In the data rows, the value 500 means zero.
Every row has a hidden score from 0 to 20. What is each row's score? 10 is about the middle. The score is a weighted sum of the row's numbers plus the product of two more (or one squared), each taken from its middle value.
Array([394, 405, 389, 419, 434, 352, 322, 487, 371, 322, 353, 545, 815, 393, 320, 559, 777, 580, 426, 455, 607, 758, 339, 716]) -> 13
Array([499, 678, 673, 506, 502, 642, 866, 528, 642, 602, 788, 507, 349, 672, 699, 403, 451, 423, 572, 482, 396, 368, 772, 341]) -> 10
Array([498, 526, 544, 427, 460, 455, 452, 527, 399, 526, 528, 439, 469, 513, 502, 683, 483, 428, 507, 474, 395, 452, 511, 492]) -> 10
Array([301, 462, 350, 868, 369, 378, 374, 341, 519, 399, 459, 779, 666, 483, 384, 388, 502, 385, 356, 380, 695, 558, 403, 537]) -> 13
Array([498, 457, 480, 366, 436, 443, 449, 541, 425, 465, 443, 513, 517, 463, 442, 597, 543, 427, 494, 495, 456, 443, 413, 583]) -> 8
Array([556, 506, 479, 436, 408, 532, 468, 620, 461, 581, 514, 461, 441, 513, 519, 487, 372, 494, 460, 584, 423, 503, 511, 476]) -> 7
Array([549, 542, 646, 505, 742, 498, 528, 448, 457, 532, 518, 437, 462, 498, 535, 630, 481, 397, 516, 497, 447, 447, 496, 449]) -> 14
Array([580, 526, 463, 470, 461, 547, 579, 579, 540, 560, 530, 444, 436, 564, 530, 495, 448, 444, 627, 610, 446, 381, 550, 420]) -> 6
Array([490, 429, 422, 424, 458, 437, 445, 440, 418, 413, 379, 498, 548, 408, 399, 469, 629, 554, 456, 504, 506, 475, 372, 601]) -> 9
Array([572, 506, 748, 377, 479, 522, 520, 486, 393, 527, 505, 371, 461, 556, 495, 839, 461, 406, 529, 518, 412, 448, 524, 501]) -> 8
Array([509, 614, 453, 612, 449, 537, 554, 566, 666, 593, 670, 559, 394, 654, 638, 346, 412, 447, 548, 514, 461, 373, 563, 455]) -> 9
Array([446, 425, 381, 409, 452, 452, 358, 425, 462, 372, 375, 626, 550, 395, 395, 493, 658, 535, 443, 494, 538, 618, 397, 526]) -> 10
Array([550, 455, 460, 314, 423, 425, 420, 538, 457, 467, 448, 492, 539, 464, 432, 566, 544, 439, 471, 499, 460, 428, 460, 516]) -> 8
Array([621, 521, 873, 344, 455, 426, 593, 934, 439, 497, 534, 441, 446, 565, 492, 514, 474, 425, 549, 494, 410, 410, 493, 500]) -> 8
Array([343, 494, 383, 646, 388, 445, 467, 356, 599, 484, 605, 618, 533, 475, 438, 381, 488, 380, 349, 387, 637, 490, 473, 490]) -> 17
Array([513, 433, 561, 428, 432, 396, 445, 484, 343, 424, 371, 461, 578, 400, 391, 706, 528, 499, 474, 515, 499, 542, 391, 590]) -> 9
Array([665, 546, 479, 432, 475, 629, 650, 543, 468, 524, 620, 446, 399, 554, 595, 473, 381, 447, 591, 575, 437, 393, 604, 416]) -> 10
Array([592, 622, 418, 706, 480, 535, 550, 570, 999, 585, 680, 532, 372, 649, 562, 356, 416, 420, 576, 512, 452, 342, 538, 402]) -> 11
Array([492, 637, 501, 517, 464, 582, 674, 507, 667, 573, 648, 554, 419, 623, 726, 402, 458, 425, 532, 483, 474, 358, 592, 435]) -> 8
Array([519, 454, 451, 404, 465, 396, 457, 542, 447, 471, 419, 474, 571, 419, 414, 468, 571, 443, 470, 475, 467, 462, 439, 537]) -> 10
Array([472, 409, 457, 472, 474, 385, 338, 425, 423, 410, 377, 482, 547, 373, 380, 488, 655, 483, 453, 468, 506, 477, 392, 552]) -> 10
Array([475, 506, 490, 522, 408, 502, 487, 535, 440, 498, 496, 432, 471, 521, 476, 433, 428, 533, 544, 509, 498, 467, 511, 471]) -> 10
Array([534, 531, 559, 480, 474, 500, 496, 510, 396, 558, 513, 432, 431, 573, 530, 485, 427, 476, 600, 498, 459, 461, 698, 472]) -> 14
Array([414, 430, 496, 484, 501, 468, 391, 417, 489, 379, 353, 551, 531, 337, 384, 609, 633, 512, 468, 478, 525, 486, 424, 541]) -> 9
Array([493, 426, 390, 515, 494, 464, 374, 418, 458, 365, 362, 487, 524, 355, 381, 495, 632, 513, 473, 498, 589, 697, 400, 520]) -> 10
Array([687, 586, 484, 786, 506, 658, 877, 567, 708, 578, 631, 510, 353, 659, 717, 404, 375, 510, 657, 534, 450, 402, 702, 382]) -> 17
Array([642, 644, 466, 662, 535, 556, 845, 474, 999, 722, 769, 490, 379, 700, 712, 367, 341, 409, 590, 542, 435, 392, 704, 343]) -> 7
Array([301, 466, 374, 670, 415, 439, 460, 358, 523, 455, 454, 585, 669, 485, 437, 398, 456, 394, 336, 365, 674, 503, 444, 544]) -> 14
Array([465, 515, 422, 491, 428, 498, 540, 532, 959, 519, 497, 529, 468, 481, 526, 426, 446, 436, 473, 581, 486, 385, 470, 451]) -> 13
Array([472, 630, 503, 613, 466, 590, 627, 563, 565, 663, 672, 554, 401, 596, 600, 335, 417, 452, 538, 484, 462, 342, 610, 387]) -> 10
Array([512, 434, 476, 537, 540, 509, 378, 422, 440, 567, 386, 456, 502, 360, 409, 659, 567, 444, 522, 523, 579, 616, 428, 512]) -> 8
Array([449, 677, 774, 609, 830, 656, 511, 368, 564, 584, 862, 481, 317, 595, 712, 503, 382, 448, 608, 497, 452, 401, 838, 358]) -> 18
Array([594, 473, 489, 344, 427, 444, 477, 499, 452, 504, 443, 471, 537, 485, 445, 609, 552, 477, 487, 506, 449, 493, 451, 593]) -> 8
Array([580, 568, 870, 332, 556, 445, 521, 638, 456, 550, 612, 438, 415, 627, 590, 899, 454, 496, 584, 522, 385, 398, 627, 419]) -> 15
Array([479, 447, 492, 403, 455, 395, 389, 460, 491, 434, 410, 549, 564, 403, 403, 576, 561, 458, 435, 461, 503, 459, 406, 548]) -> 9
Array([736, 541, 540, 418, 454, 630, 526, 577, 488, 561, 550, 411, 391, 712, 613, 510, 393, 483, 557, 532, 405, 467, 516, 496]) -> 8
Array([448, 469, 413, 772, 559, 498, 386, 352, 521, 423, 426, 558, 516, 443, 433, 464, 506, 459, 455, 476, 522, 560, 433, 473]) -> 11
Array([525, 381, 471, 407, 372, 384, 427, 466, 384, 338, 350, 469, 726, 421, 330, 588, 583, 999, 468, 495, 529, 886, 381, 785]) -> 11
Array([439, 471, 430, 560, 506, 593, 430, 437, 477, 428, 443, 510, 474, 460, 461, 415, 532, 527, 473, 484, 584, 459, 450, 481]) -> 10
Array([456, 414, 431, 416, 463, 379, 373, 409, 406, 394, 359, 537, 608, 360, 397, 423, 687, 468, 461, 489, 521, 518, 364, 586]) -> 8
Array([659, 478, 459, 444, 468, 552, 491, 546, 469, 447, 450, 480, 473, 461, 457, 500, 431, 605, 535, 617, 437, 488, 457, 516]) -> 8
Array([552, 507, 464, 456, 475, 414, 534, 559, 468, 522, 482, 508, 499, 497, 473, 544, 504, 383, 477, 519, 455, 472, 470, 496]) -> 9
Array([514, 504, 494, 359, 439, 549, 526, 760, 572, 537, 518, 488, 449, 561, 553, 383, 444, 469, 486, 494, 462, 400, 492, 475]) -> 8
Array([461, 429, 428, 500, 474, 456, 393, 375, 413, 379, 404, 504, 650, 362, 419, 457, 691, 474, 431, 467, 530, 487, 420, 557]) -> 10
Array([442, 424, 411, 551, 551, 502, 385, 400, 457, 362, 391, 489, 562, 344, 407, 667, 584, 550, 500, 492, 558, 632, 377, 492]) -> 11
Array([526, 563, 519, 464, 443, 498, 467, 721, 449, 508, 580, 431, 413, 558, 519, 405, 429, 606, 565, 602, 462, 489, 567, 434]) -> 14
Array([643, 582, 500, 468, 503, 506, 644, 505, 518, 573, 646, 451, 389, 559, 571, 433, 381, 472, 611, 537, 416, 469, 575, 382]) -> 8
Array([453, 455, 368, 450, 415, 446, 485, 453, 609, 489, 435, 613, 505, 457, 443, 377, 498, 450, 438, 493, 556, 378, 404, 534]) -> 7
Array([501, 417, 400, 477, 465, 431, 406, 457, 438, 410, 369, 503, 606, 411, 412, 538, 594, 630, 464, 496, 518, 641, 394, 519]) -> 10
Array([356, 393, 365, 434, 379, 366, 428, 397, 410, 481, 393, 627, 718, 379, 361, 431, 597, 434, 311, 429, 525, 682, 354, 847]) -> 11
Array([407, 400, 401, 462, 477, 439, 373, 387, 419, 335, 364, 513, 572, 391, 384, 453, 667, 478, 463, 498, 588, 516, 413, 523]) -> 11
Array([547, 520, 447, 436, 405, 474, 556, 697, 448, 530, 511, 409, 452, 580, 531, 514, 430, 487, 570, 554, 422, 447, 481, 503]) -> 7
Array([529, 590, 687, 496, 509, 464, 508, 497, 409, 623, 675, 397, 393, 576, 561, 490, 445, 477, 676, 551, 425, 462, 639, 422]) -> 14
Array([475, 543, 497, 394, 449, 508, 808, 999, 520, 659, 634, 439, 434, 754, 618, 402, 424, 423, 531, 509, 456, 410, 547, 425]) -> 8
Array([491, 429, 420, 553, 449, 453, 435, 416, 435, 326, 402, 529, 519, 361, 407, 473, 559, 692, 473, 517, 516, 530, 383, 491]) -> 11
Array([350, 425, 368, 533, 366, 400, 463, 407, 466, 404, 444, 732, 735, 434, 347, 388, 495, 457, 344, 388, 664, 633, 367, 558]) -> 11
Array([554, 592, 437, 699, 457, 579, 587, 543, 917, 645, 666, 463, 392, 588, 692, 327, 446, 459, 603, 510, 459, 368, 612, 369]) -> 16
Array([479, 491, 436, 367, 439, 508, 556, 560, 528, 517, 493, 506, 483, 564, 472, 365, 483, 428, 466, 492, 456, 472, 476, 481]) -> 7
Array([301, 470, 440, 699, 392, 428, 456, 377, 562, 428, 511, 711, 570, 451, 419, 335, 472, 411, 390, 378, 697, 538, 449, 525]) -> 13
Array([483, 429, 409, 427, 516, 457, 396, 452, 456, 435, 397, 483, 572, 396, 407, 547, 574, 477, 444, 477, 514, 554, 394, 504]) -> 9
Array([445, 397, 382, 421, 386, 335, 356, 400, 378, 346, 369, 594, 799, 402, 348, 420, 656, 538, 350, 416, 650, 520, 348, 701]) -> 13
Array([408, 471, 405, 531, 495, 478, 448, 440, 556, 509, 440, 551, 502, 462, 453, 403, 514, 445, 445, 430, 503, 488, 453, 491]) -> 9
Array([643, 566, 799, 407, 565, 416, 475, 535, 430, 517, 568, 476, 444, 532, 507, 523, 444, 410, 610, 488, 400, 387, 583, 461]) -> 12
Array([324, 464, 389, 670, 383, 433, 476, 498, 593, 446, 461, 586, 566, 484, 387, 403, 479, 434, 363, 417, 627, 533, 421, 498]) -> 12
Array([517, 507, 494, 363, 454, 489, 535, 556, 457, 516, 487, 444, 435, 575, 524, 470, 448, 505, 521, 549, 409, 460, 497, 487]) -> 7
Array([424, 458, 405, 501, 369, 458, 463, 438, 442, 391, 476, 716, 573, 474, 413, 357, 489, 634, 363, 418, 642, 478, 416, 546]) -> 13
Array([546, 470, 463, 368, 420, 460, 476, 490, 472, 483, 463, 525, 505, 469, 455, 616, 515, 424, 455, 513, 417, 459, 440, 523]) -> 7
Array([417, 391, 363, 438, 428, 451, 429, 382, 463, 365, 370, 595, 626, 380, 368, 436, 671, 558, 460, 447, 574, 608, 405, 616]) -> 9
Array([482, 407, 485, 430, 469, 444, 394, 437, 431, 392, 384, 549, 550, 401, 386, 597, 686, 452, 418, 479, 541, 456, 404, 548]) -> 10
Array([453, 677, 903, 492, 809, 903, 910, 452, 685, 811, 803, 446, 323, 720, 999, 524, 342, 379, 603, 491, 459, 411, 902, 325]) -> 9
Array([540, 437, 444, 494, 523, 487, 391, 471, 433, 413, 405, 447, 511, 441, 435, 505, 536, 862, 516, 563, 489, 779, 406, 517]) -> 15
Array([483, 666, 865, 605, 999, 826, 622, 464, 531, 709, 762, 443, 351, 644, 924, 525, 331, 421, 710, 486, 429, 422, 864, 313]) -> 14
Array([483, 422, 447, 436, 462, 387, 368, 458, 441, 430, 403, 476, 539, 402, 419, 518, 548, 492, 410, 485, 512, 499, 399, 578]) -> 10
Array([539, 601, 501, 513, 503, 577, 553, 573, 727, 529, 696, 501, 372, 554, 693, 408, 382, 413, 601, 525, 427, 419, 661, 384]) -> 11
Array([518, 427, 426, 660, 581, 494, 377, 375, 486, 376, 391, 486, 499, 372, 427, 510, 517, 509, 499, 498, 531, 538, 415, 496]) -> 11
Array([316, 451, 351, 588, 375, 406, 486, 422, 590, 423, 483, 700, 562, 476, 409, 369, 487, 387, 351, 365, 696, 452, 397, 529]) -> 12
Array([571, 598, 967, 432, 514, 509, 614, 529, 396, 629, 584, 458, 427, 572, 645, 491, 349, 461, 551, 509, 407, 437, 691, 431]) -> 10
Array([597, 457, 482, 450, 510, 552, 497, 471, 415, 447, 422, 435, 485, 450, 468, 600, 477, 661, 641, 518, 461, 452, 428, 529]) -> 9
Array([569, 423, 510, 501, 541, 568, 369, 460, 403, 415, 414, 414, 512, 410, 454, 524, 464, 704, 604, 544, 501, 543, 436, 513]) -> 9
Array([691, 594, 628, 540, 529, 670, 601, 563, 469, 557, 662, 439, 388, 620, 625, 429, 375, 492, 579, 624, 460, 491, 588, 390]) -> 8
Array([458, 457, 425, 622, 569, 496, 391, 401, 454, 363, 389, 448, 513, 395, 396, 662, 519, 580, 521, 516, 540, 630, 432, 507]) -> 10
Array([551, 421, 423, 460, 456, 430, 431, 477, 436, 456, 413, 495, 558, 438, 409, 498, 636, 447, 448, 486, 490, 456, 412, 575]) -> 9
Array([426, 527, 459, 640, 549, 632, 486, 503, 694, 467, 524, 502, 428, 481, 500, 400, 490, 439, 510, 485, 574, 428, 562, 417]) -> 11
Array([301, 476, 344, 969, 375, 442, 434, 404, 528, 419, 510, 779, 550, 437, 427, 330, 498, 418, 309, 365, 756, 743, 447, 500]) -> 14
Array([617, 556, 493, 434, 445, 573, 619, 763, 519, 599, 542, 397, 425, 630, 565, 461, 425, 494, 580, 505, 423, 448, 541, 452]) -> 7
Array([495, 562, 539, 547, 555, 500, 542, 451, 542, 526, 582, 504, 427, 452, 551, 470, 432, 403, 565, 499, 443, 419, 575, 427]) -> 10
Array([387, 404, 390, 499, 486, 435, 374, 424, 471, 388, 368, 561, 571, 379, 390, 464, 586, 529, 485, 475, 554, 592, 391, 561]) -> 9
Array([509, 599, 481, 563, 579, 666, 609, 535, 606, 690, 664, 485, 374, 574, 646, 411, 390, 432, 623, 519, 423, 405, 583, 430]) -> 7
Array([668, 519, 671, 418, 455, 476, 507, 586, 430, 555, 516, 420, 426, 607, 507, 520, 438, 427, 463, 536, 391, 431, 589, 484]) -> 12
Array([474, 383, 466, 395, 395, 358, 350, 424, 362, 313, 345, 505, 648, 441, 367, 821, 672, 579, 372, 486, 592, 754, 361, 578]) -> 18
Array([630, 475, 508, 359, 421, 481, 515, 606, 414, 487, 469, 418, 479, 501, 483, 485, 450, 433, 551, 589, 429, 467, 452, 504]) -> 6
Array([594, 530, 479, 410, 468, 509, 612, 507, 446, 531, 577, 428, 440, 578, 549, 474, 416, 503, 510, 498, 439, 462, 531, 479]) -> 10
Array([495, 612, 535, 477, 685, 586, 587, 540, 535, 674, 659, 520, 354, 628, 656, 372, 409, 436, 547, 499, 449, 404, 778, 345]) -> 13
Array([382, 456, 472, 718, 802, 544, 407, 363, 509, 397, 417, 519, 494, 398, 450, 623, 548, 503, 497, 485, 544, 531, 442, 468]) -> 13
Array([470, 443, 434, 608, 916, 481, 349, 354, 407, 384, 403, 473, 497, 378, 423, 565, 571, 544, 506, 492, 566, 819, 448, 504]) -> 14
Array([608, 476, 475, 424, 442, 439, 466, 800, 459, 523, 463, 500, 527, 537, 461, 557, 498, 452, 478, 522, 450, 420, 479, 520]) -> 10
Array([372, 350, 445, 359, 385, 373, 339, 410, 367, 332, 333, 528, 775, 374, 326, 529, 726, 624, 311, 417, 694, 895, 312, 810]) -> 16
Array([464, 627, 419, 696, 481, 532, 653, 478, 507, 694, 756, 590, 425, 554, 629, 359, 358, 407, 532, 497, 465, 361, 609, 436]) -> 12
Array([483, 492, 362, 507, 445, 503, 560, 666, 473, 529, 494, 641, 464, 502, 486, 351, 507, 465, 460, 502, 509, 458, 470, 466]) -> 9
Array([451, 470, 530, 564, 481, 544, 469, 473, 421, 425, 448, 412, 489, 448, 464, 531, 458, 665, 539, 533, 478, 652, 449, 496]) -> 10
Array([584, 680, 542, 686, 505, 626, 808, 421, 626, 695, 683, 485, 380, 740, 689, 387, 341, 453, 659, 524, 467, 354, 647, 376]) -> 11
Array([392, 553, 518, 439, 473, 584, 757, 525, 575, 682, 684, 469, 406, 820, 610, 389, 383, 430, 506, 470, 490, 448, 704, 426]) -> 11
Array([501, 554, 935, 466, 483, 524, 541, 522, 499, 753, 626, 513, 373, 544, 582, 425, 417, 428, 504, 503, 432, 383, 528, 420]) -> 15
Array([732, 487, 453, 404, 458, 482, 542, 999, 447, 514, 486, 418, 477, 538, 483, 475, 431, 503, 513, 608, 446, 442, 461, 531]) -> 11
Array([460, 413, 433, 441, 473, 385, 432, 423, 425, 452, 373, 456, 627, 363, 386, 689, 606, 499, 488, 516, 548, 677, 394, 551]) -> 10
Array([323, 489, 361, 999, 418, 447, 451, 464, 988, 486, 523, 735, 532, 448, 430, 352, 458, 420, 322, 375, 615, 553, 451, 463]) -> 14
Array([449, 440, 427, 504, 518, 468, 399, 404, 407, 456, 367, 537, 578, 344, 420, 478, 654, 506, 450, 456, 531, 540, 399, 556]) -> 9
Array([420, 471, 382, 519, 462, 512, 458, 511, 595, 426, 443, 578, 482, 429, 453, 392, 518, 502, 485, 514, 563, 474, 456, 491]) -> 9
Array([482, 480, 452, 415, 378, 464, 488, 643, 468, 492, 475, 456, 492, 577, 461, 434, 408, 485, 464, 506, 490, 450, 453, 532]) -> 9
Array([611, 515, 538, 352, 468, 488, 599, 694, 498, 605, 515, 518, 436, 614, 557, 566, 455, 435, 616, 552, 417, 449, 529, 422]) -> 5
Array([467, 429, 432, 581, 491, 538, 439, 391, 428, 385, 399, 449, 506, 396, 424, 483, 532, 698, 515, 552, 494, 742, 461, 518]) -> 9
Array([617, 486, 469, 453, 412, 485, 528, 612, 434, 531, 481, 482, 482, 574, 477, 434, 446, 510, 510, 598, 429, 463, 458, 527]) -> 8
Array([466, 436, 450, 539, 570, 486, 383, 389, 496, 356, 377, 499, 531, 396, 397, 537, 553, 552, 475, 485, 567, 559, 400, 492]) -> 10
Array([455, 575, 531, 406, 431, 545, 673, 999, 612, 750, 647, 425, 442, 776, 606, 448, 409, 423, 511, 491, 496, 490, 591, 434]) -> 15
Array([473, 436, 445, 445, 514, 403, 340, 415, 443, 447, 369, 519, 585, 380, 406, 735, 631, 523, 448, 501, 582, 479, 426, 551]) -> 11
Array([557, 608, 490, 650, 505, 638, 713, 645, 632, 705, 803, 494, 365, 575, 708, 358, 415, 503, 536, 540, 449, 404, 642, 349]) -> 16
Array([653, 630, 770, 520, 566, 631, 999, 462, 454, 601, 633, 419, 367, 611, 660, 458, 390, 602, 894, 628, 407, 435, 588, 397]) -> 6
Array([566, 526, 541, 401, 452, 475, 621, 556, 452, 601, 520, 427, 457, 571, 554, 508, 439, 489, 560, 606, 450, 447, 503, 488]) -> 6
Array([393, 338, 389, 397, 371, 390, 335, 421, 349, 392, 306, 518, 999, 326, 329, 484, 624, 576, 309, 422, 649, 807, 330, 856]) -> 9
Array([627, 489, 456, 354, 452, 457, 601, 544, 492, 605, 502, 439, 466, 551, 493, 577, 470, 454, 513, 564, 419, 418, 465, 467]) -> 6
Array([349, 524, 389, 746, 392, 498, 484, 359, 621, 450, 559, 671, 482, 504, 478, 333, 432, 393, 389, 376, 650, 482, 498, 481]) -> 12
Array([508, 486, 756, 462, 533, 465, 476, 440, 410, 453, 473, 466, 473, 484, 494, 604, 475, 473, 492, 503, 451, 448, 500, 471]) -> 10
Array([494, 572, 502, 482, 648, 513, 608, 449, 514, 534, 609, 484, 383, 621, 573, 494, 476, 405, 561, 503, 417, 393, 613, 370]) -> 12
Array([533, 460, 475, 405, 482, 519, 471, 535, 461, 457, 452, 410, 479, 492, 479, 526, 458, 611, 568, 542, 482, 569, 448, 485]) -> 9
Array([536, 386, 466, 387, 460, 418, 351, 468, 359, 432, 355, 462, 570, 367, 346, 674, 587, 509, 456, 511, 496, 645, 369, 586]) -> 7
Array([529, 461, 481, 380, 472, 374, 462, 476, 440, 460, 448, 497, 493, 474, 431, 589, 518, 410, 462, 538, 423, 433, 417, 575]) -> 9
Array([433, 397, 430, 463, 464, 413, 331, 402, 447, 382, 360, 576, 598, 400, 399, 468, 718, 513, 388, 465, 568, 462, 382, 583]) -> 11
Array([501, 556, 433, 601, 462, 606, 744, 611, 627, 622, 611, 566, 393, 708, 661, 359, 429, 436, 495, 454, 469, 345, 629, 425]) -> 12
Array([513, 554, 544, 446, 535, 492, 499, 458, 511, 644, 530, 518, 433, 522, 547, 440, 450, 443, 514, 487, 461, 405, 544, 420]) -> 9
Array([561, 598, 506, 485, 512, 590, 562, 660, 484, 823, 742, 469, 390, 677, 636, 434, 375, 487, 668, 595, 420, 389, 569, 435]) -> 11
Array([512, 614, 647, 457, 529, 570, 483, 556, 440, 591, 633, 412, 382, 625, 615, 491, 408, 493, 785, 524, 422, 473, 679, 401]) -> 10
Array([440, 470, 485, 413, 480, 439, 467, 759, 465, 452, 454, 476, 531, 498, 452, 740, 540, 420, 455, 517, 448, 459, 448, 530]) -> 9
Array([503, 429, 439, 449, 461, 387, 405, 537, 450, 462, 416, 527, 575, 427, 394, 640, 562, 433, 453, 500, 494, 488, 402, 598]) -> 9
Array([595, 525, 519, 409, 428, 466, 509, 555, 436, 519, 508, 484, 452, 556, 472, 443, 424, 473, 512, 516, 441, 416, 497, 502]) -> 11
Array([562, 492, 547, 412, 425, 474, 500, 722, 440, 533, 499, 460, 452, 592, 542, 464, 426, 494, 495, 526, 453, 451, 534, 491]) -> 9
Array([327, 410, 352, 484, 367, 401, 403, 389, 485, 426, 451, 614, 627, 413, 375, 383, 530, 397, 311, 376, 627, 538, 378, 600]) -> 11
